In the rows, zero is written as 128.
One turn or mirror swaps these rows in pairs. Which row does each one swap with?
The rows were stretched afterwards, more along some directions than others.
K405: [147 110  97 139 134 141 137 132 110 121 127 131 136 146 162 103 150  93
 101 125]
K276: [173 149 135 105 118 131 165 165 113 151  92 172 174 144 151 122  99 130
 119 157]
K415: [161 131 134 143 158 131 138 136  83 147 133 154 181 169 142 131 109  91
 122 134]
K715: [186 138 136 107 108 138 157 163  95 143 107 190 155 146 147 131  92 132
 113 137]
K467: [158 123 101 127 129 132 133 134  96 114 123 144 127 140 161  92 130  97
  94 141]
K282: [161 127 107 130 139 133 123 145  76 111 121 149 121 145 154  98 134 107
  83 119]
K476: [146 153 123 115 116 151 114 123 164 121 145 154 147 111 127 117 114 126
 123 155]
K562: [140 142 132 118 113 144 122 132 171 109 135 139 145 106 123 121 135 129
 113 155]
K323: [168 127 108 123 142 129 137 143  84 112 125 155 148 143 171 117 127  97
  94 126]
K541: [167 137 145 117 110 133 154 176 129 159  93 166 162 152 136 135  95 115
 126 145]
K837: [163 130  96 127 140 129 126 144  85 126 110 154 132 142 164  96 126  99
  98 130]
K692: [164 148 130 115 106 134 154 163 124 164 128 161 157 144 151 142  89 127
 126 159]
K959: [164 147 132 144 161 136 146 133  91 153 112 160 197 152 156 135  94  99
 145 144]
K990: [161 150 139 101 121 125 158 166 117 160 107 180 172 143 149 137  93 112
 122 156]
K733: [163 117 112 147 128 108 103 126 113 134 130 113 117 161 132 172  99 140
 137 108]
K725: [167 127 146 110 106 136 150 154 105 180 108 155 153 143 152 137  83 129
 147 146]
K228: [162 129 125 121 131 138 148 168 117 157 116 174 149 173 148 138  96 134
 115 130]
K4: [168 128 118 133 127 113  97 123  98 131 139 128 128 168 138 172  89 131
 128  99]
K865: [145 130 129 121 125 164 120 125 153 125 125 144 142  99 123 106 113 135
 131 150]
K659: [170 145 134 102 117 143 148 159 102 173  98 174 152 130 135 121  86 126
 119 147]
K379: [153 122 115 143 126 112 111 115 110 135 136 110 116 164 121 163  92 136
 133 115]
K509: [165 113 104 128 153 145 130 143  85 134 123 134 138 163 169 112 139 103
 101 116]
K204: [155 131 116 153 122 117 119 138 136  96 137 132 119 182 149 117 145 129
 109 129]
K961: [165 133 100 129 137 137 121 139  81 123 132 131 135 150 159 111 132 113
  90 120]
K876: [155 134 112 141 134 114 108 121 108 118 137 112 121 163 127 164 108 144
 118 100]
K613: [139 138 130 115 113 165 106 111 149 130 126 136 147 101 121 102 117 141
 116 147]
K529: [153 130 134 139 161 141 148 149 112 140 108 144 221 180 172 155 114 100
 130 131]
K712: [169 140 144 107 124 140 153 159 113 160 109 162 153 145 139 139  82 125
 117 159]
K356: [140 129 111 153 128 123 121 142 137  97 145 140 128 168 155 122 147 129
 131 134]
K803: [146 114  98 142 128 114 116 126 118 127 130 125 126 181 139 158 112 133
 118 100]
K633: [165 137 136 115 117 144 155 158 123 172  98 159 157 140 154 134  79 136
 139 154]
K368: [163 142 134 127 120 172 126 111 145 125 128 131 152 105 114 115 130 145
 119 140]
K854: [155 132 125 115 130 159 131 145 163 112 114 154 170 123 131  99 144 122
 107 151]
K851: [152 122 119 141 133 128  91 120 108 136 130 118 119 170 125 171  91 134
 117  93]
K982: [150 141 130 145 151 136 139 134 110 156 125 156 202 162 166 153  98 103
 140 147]
K798: [145 130 133 135 138 173 125 123 163 139 131 136 147 120 130 108 134 116
 126 141]
K459: [161 130 133 116 107 154 116 127 161 127 124 139 131 103 122 122 120 142
 124 146]
K382: [160 127 109 155 123 118 125 148 133  77 136 143 126 163 157 126 140 145
 119 133]
K265: [139 122 119 146 136 132 124 154 133  80 126 138 151 175 154 123 153 117
 113 118]
K419: [178 135 130 114 110 130 157 169 120 155  94 175 156 142 147 137  93 129
 113 155]
K820: [155 137 128 122 124 151 122 128 152 124 116 149 129 105 109 100 132 122
 126 148]
K654: [168 123 126 140 146 117 108 116 103 143 130 116 138 168 136 175  97 137
 137 103]
K391: [150 141 142 115 126 157 117 123 151 123 128 141 130 110 110 113 112 124
 120 155]
K210: [153 135 143 120 110 148 123 129 153 106 124 146 150  97 115 116 122 126
 123 152]

K990 pairs with K562
K798 pairs with K228
K405 pairs with K803
K712 pairs with K391

